Here are some points, each followed by its number:
[-0.1 -0.1  0.1  0.2  0.1  0.7 -0.4  0.3  1.1  0.6  0.5  0.4] 0
[ 1.   0.5 -1.4 -0.7 -1.3  0.9 -0.6  0.  -1.6  0.3 -0.9  1.5] 1
[ 1.8 -0.1 -0.9 -0.1 -0.8 -0.6  0.2  0.1 -0.8  1.6 -0.6 -0.4] 2
[-2.2 -0.6 -0.8 -0.5 -0.2  0.4  1.2 -1.3 -1.1  1.7  0.  -0.9] 3
[ 1.3  0.5  1.   0.2 -2.3  0.7  0.   1.   0.3 -0.8  1.1 -0.2] 4
[ 0.3 -0.2  0.2 -0.7  0.2 -1.3  0.4 -0.4  0.1  0.1 -0.4  0.1] 5
[-0.6  0.6  1.1  0.6  0.8  0.   0.2  0.  -1.2 -2.1 -0.5 -0.4] 6
[-0.3  0.4  0.  -1.2  0.3 -0.9  0.6 -0.3 -1.2  0.1 -1.1  0. ] 7
[ 0.4  0.   0.7  0.  -0.2  0.2  0.1  0.8  0.5 -1.2  0.2 -0.1] 8
[ 0.9 -0.1  0.2  0.  -0.9 -0.2  0.4  0.3  0.8  0.3  0.   0.4] 9
[-1.   0.5  1.2 -0.3  0.3 -0.1 -0.2  0.1  0.6 -0.5  0.3 -0.3] 10
[-0.4 -0.5  0.7  1.  -0.1  0.4  0.2 -2.5 -1.  -2.5  0.   0.2] 11
[-0.3 -0.7 -1.3 -1.  -1.2  0.1  0.3 -0.6  0.1  2.   0.8 -0.5] 12
[-0.9 -1.2 -0.8  1.3  1.3 -1.5  1.1 -3.  -1.  -0.3 -0.5 -0.1] 13
[ 0.   0.1  0.5 -0.1  0.1 -0.2  0.   0.2  0.  -0.7  0.  -0.1] 14
[ 1.   0.4  0.8  1.1 -1.2  1.   0.   1.1  0.4 -1.7  0.6 -0.1] 15
[-2.1  0.6 -0.1  0.2 -1.1  0.  -2.3 -0.1  2.9 -0.7  3.3 -0.9] 16
[ 1.6 -0.4  0.1  0.3 -0.5  0.4 -0.4  1.1  1.9 -0.1  0.5  0.5] 17
[ 0.   0.1  0.3  1.9  1.  -0.4 -0.5 -1.  -1.5 -1.3 -0.3 -0.2] 18
[-0.5 -1.9 -4.1 -0.8 -0.4 -1.   0.5 -2.5 -3.8  4.2  0.  -1.7] 19
[-0.1 -0.1  1.  -0.4  0.4 -0.2  0.1  0.2  0.6 -0.7  0.2 -0.3] 20
[-0.3  0.  -0.6  1.9  1.8 -0.2 -0.7 -1.1 -0.9 -0.9 -0.8  0. ] 21
Which three points above are nearest to each new point by angle, seen from the average point of the numbered points? Their numbers follow each, smallest number first.
[ 1.3 -0.3  0.2 -0.1 -0.2  0.1 -0.5  1.5  2.5 -0.1  0.6  0.5] --> 0 9 17
[-1.1 -0.8 -0.3  0.5 -0.3  0.6  1.4 -1.3 -1.   1.2  0.5 -1.1] --> 3 12 19
[ 1.5 -0.2 -0.6  0.  -0.6 -0.5  0.3 -0.6 -1.   1.9 -0.6 -0.4] --> 2 12 19
[-0.3  0.5  0.8  1.2  2.1  1.2 -0.3  1.4  1.6  0.2 -0.8  1.4] --> 0 14 17
[-1.1  0.  -0.6  0.  -0.3  0.7  0.3 -0.7 -0.3  0.8  0.3 -0.3] --> 3 12 19
[ 0.3 -0.6 -1.9 -0.9  0.  -0.3  0.1 -0.2 -1.7  1.7  0.  -0.8] --> 2 12 19
[-0.2  1.2 -1.  -0.9 -0.3  0.5 -1.4  2.   1.4  1.6 -0.1  1.1] --> 0 9 17
[-0.2 -0.7 -0.1  0.7  0.6 -0.8  0.4 -1.3 -0.2 -0.3 -0.2  0.1] --> 13 18 21
[-0.3  0.3 -0.5  0.7 -0.1  0.6 -0.3  0.  -0.1  0.   0.1  0.3] --> 0 1 21
[-0.8  0.3  0.4 -0.9  0.1 -0.1 -0.7 -0.2  0.1  0.7  0.1 -0.1] --> 0 10 16
[ 0.1  0.  -0.2  0.3  0.   0.9 -0.7  1.1  1.3  0.6  0.4  0.5] --> 0 9 17
[-1.5  0.3  0.4  0.2 -0.2 -0.4 -1.1  0.1  1.7 -0.1  1.6 -0.9] --> 0 10 16
[-0.2 -1.4 -4.4 -1.4  0.3 -0.6 -0.1 -0.6 -2.6  3.6 -0.3 -1.2] --> 3 12 19
